63.2, -2.6, 11.9, -1.0, -3.5, -20.2, 1.8
-27.9, 6.8, -8.9, -14.1, 29.8, -41.1, 28.7
result: 63.2, 28.7

2.3, 37.4, 15.2, -51.9, -17.3, 14.4
-0.5, -1.1, 4.1, -32.8, -0.3, 3.9
result: 2.3, 3.9

1.0, 22.6, -40.5, 21.5, 43.7
-9.0, 7.4, 1.9, 61.5, -5.8
result: 1.0, -5.8

-46.2, -10.5, -60.3, -11.4, 19.1, 13.2, 16.2
4.9, 8.2, -5.0, 10.8, 25.8, -3.5, 44.7
19.9, 44.4, -9.9, 35.1, -24.9, -53.4, 32.8
result: -46.2, 32.8

32.1, 37.9, 17.4, 40.2, -56.0, -24.9, 10.7
58.3, -20.3, 18.2, -57.3, -23.3, 48.9, 58.0
result: 32.1, 58.0

45.0, 36.5, 50.6, -58.6, 17.6 result: 45.0, 17.6

5.6, 40.3, 51.4, 16.9, 0.1 result: 5.6, 0.1

-13.4, -20.3, 49.1, 16.1, -31.7, 21.8, -23.7 result: -13.4, -23.7
---
-48.9, 1.9, 44.3, -4.0, -43.2: -48.9
5.2, 44.9, -17.7, -46.3, -3.2: 5.2
-25.9, 59.6, -14.8, -42.2, 12.9: -25.9
14.6, 42.4, -11.7, 1.0, 51.6: 14.6
-21.5, -50.0, -22.5, 54.9, 8.2: -21.5
2.0, 35.2, 2.5, -47.6, 24.1: 2.0
-19.9, -33.6, -49.0, 38.3, -40.1: -19.9
-11.0, 58.0, -29.7, 7.2, -28.1: -11.0
---
-16.2   -7.8   18.0    3.6    8.1  -18.7
 56.3  -13.0  -10.9    5.1   24.1  -17.3
 11.6   13.1   -8.9   13.6  -46.9   10.0
⇒ 18.0

-57.5   57.0   39.3   57.3   57.1  -50.2
 48.5    1.6   -0.3    2.5    1.8   40.7
 49.5  -60.0  -42.0  -59.4  -59.7   42.2
⇒ 39.3

-23.5  -36.8  -32.8   -4.3   31.4  -23.4
 25.4   38.1   33.9    9.1  -23.8   25.4
-13.7  -27.3  -22.8    8.6   51.4  -13.4
⇒ -32.8

 35.2   48.9   30.7   28.4   33.5  -36.7
-17.9   43.3    5.8  -24.3   52.7  -16.7
-28.8   -4.2  -26.0  -26.9    7.7   29.8
⇒ 30.7

  3.5   43.7   -9.7    3.7   16.8   37.3   44.4
 16.3   55.8    0.1   14.9   29.3   48.5   57.4
  2.8  -32.9   14.9    2.5   -8.9  -28.1  -36.0
⇒ -9.7

 24.7   -1.9   41.5  -46.0
 15.5    6.8   19.9  -12.1
-23.0  -21.7   25.2  -45.1
⇒ 41.5

 53.6   20.4    0.5  -13.2
  0.7   -1.2   -0.1   -1.1
-50.8  -25.8    1.0    8.5
⇒ 0.5

-36.5  -34.0   34.6   33.0   43.3
 37.1   42.3    0.5  -46.4  -48.7
-20.7  -42.0   46.9   17.2   39.6
⇒ 34.6
---
array([2, 3, 2, 2, 8, 6]) --> 2
array([-180, -303,  493,  304,  728,   84, -609]) --> -180
array([6066, 8531, 3232, 3353, 2089, 4752]) --> 6066
array([ 288,  726, -689,  683, -418]) --> 288
array([304, 808, 768, 174]) --> 304
array([3, 5, 1, 0, 8, 7, 4]) --> 3
---
-0.7   0.4  -1.4   0.3
-0.5   1.2  -1.5   1.1
--> 1.2, 1.1

-227.08  -138.47    61.17   111.47    34.48
  12.30   -66.38  -217.74    17.17   145.84
 -90.27  -138.08  -137.21  -125.95     1.45
--> 145.84, 111.47

 1.261   0.718  -1.017  -0.357   1.146   0.354 --> 1.261, 1.146

  4.070  -11.348    4.279    9.233
-15.104   11.362   10.898  -15.276
--> 11.362, 10.898

-0.70   0.36  -1.47   1.11   0.60 --> 1.11, 0.60

 0.105   0.073   0.239  -0.123   0.160  -0.142   0.208
 0.082   0.113   0.059   0.105  -0.118   0.055   0.210
 0.067   0.038   0.038   0.117   0.017   0.138   0.105
--> 0.239, 0.210
---
[  2.922  -2.891   4.598 -12.947   9.084  11.392]	2.922

[-131.55    7.19  137.88   15.73 -162.88]	7.19

[-16.8  -6.0  11.9 -11.6  14.0]	-6.0

[[ 108.16   17.12  -84.81   55.14 -111.45  -84.52]
 [ 111.74  -59.44   13.70  210.50 -128.21 -101.61]
 [ -15.38  -61.25   12.20  223.92 -117.95   16.14]]	-111.45

[ 101.0  169.5   87.7  176.4  200.2 -123.5  194.9]	101.0

[ 0.042 -0.174  0.102  0.002]	0.042

[[ -7.24  -1.79   5.00  19.05]
 [-12.17  -8.89  -4.59 -20.27]]	-8.89

[ 1.7  1.0 -1.7 -0.5 -1.0  0.6]	-0.5
---
((519, 163, 295, 687, 602), (455, 848, 680, 285, 286)) | 680
(886, 834, 291, 73, 626, 769, 582) | 769
((-829, -191, -839, 847, -85, -877), (325, -184, 364, -454, 908, 346), (225, -179, 232, -350, 242, 251)) | 364
((4336, 5576, 4097, 2372, 3585, 4671, 4926), (4530, 5189, 5874, 3862, 3676, 4038, 4607), (4659, 4805, 4044, 4798, 8191, 5231, 4693)) | 5576
((86, 807, 526, 375, 866), (914, 191, 388, 551, 46), (594, 890, 996, 174, 791)) | 890
(414, -513, 687, 914) | 414
(512, 950, 194, 478, 461) | 478
(218, 108, 44, 111, 228) | 111
(11, 756, 538, 188) | 188
---
array([[ 20, 161,   7, 254, 209],
       [172,  96,  35,  63, 116]]) | 63

array([[ 74, 142,  91,  95, 155, 137],
       [151,  48, 114, 118,  99, 207]]) | 99

array([[109, 140,  40, 105,  86],
       [224,  79, 149, 135, 152]]) | 135

array([[ 143,  806,  545, -214,   77,  849,  426],
       [ 812,  439, -555,  327, -188, -197,  313]]) | -197

array([[6443, 5266, 3261, 3748, 5867],
       [5143, 8029, 2584, 4253, 5174]]) | 4253

array([[-164,  515, -132,  502, -560, -349, -320],
       [ 281, -172,  137,  536,  410, -231, -734]]) | -231

array([[153,  59, 154, 201, 107, 180],
       [237, 235,  92,  91, 188, 188]]) | 188

array([[ 47, 107,  90, 144,  86],
       [165,  24, 246,  51, 153]]) | 51

array([[240, 248, 435, 907],
       [  7, 390, 755, 262]]) | 755
---
10.0	-2.2	-16.8	-6.7	-19.0	18.6	-2.5 → 18.6, -19.0

1.6	-1.6	1.8	1.0 → 1.8, -1.6

1.0	1.2	-1.7	-1.3	-1.2	-0.5	0.0 → 1.2, -1.7

0.56	-0.74	0.60	1.49	-0.34
0.32	-0.84	-0.24	0.12	-0.27
0.26	0.94	-0.16	-1.34	0.98
→ 1.49, -1.34

-1.137	-0.257	1.069	-0.330	-0.546	-0.100 → 1.069, -1.137

-0.078	-0.064	-0.090	-0.083
-0.149	-0.086	-0.174	-0.159
-0.200	0.041	-0.081	0.165
→ 0.165, -0.200
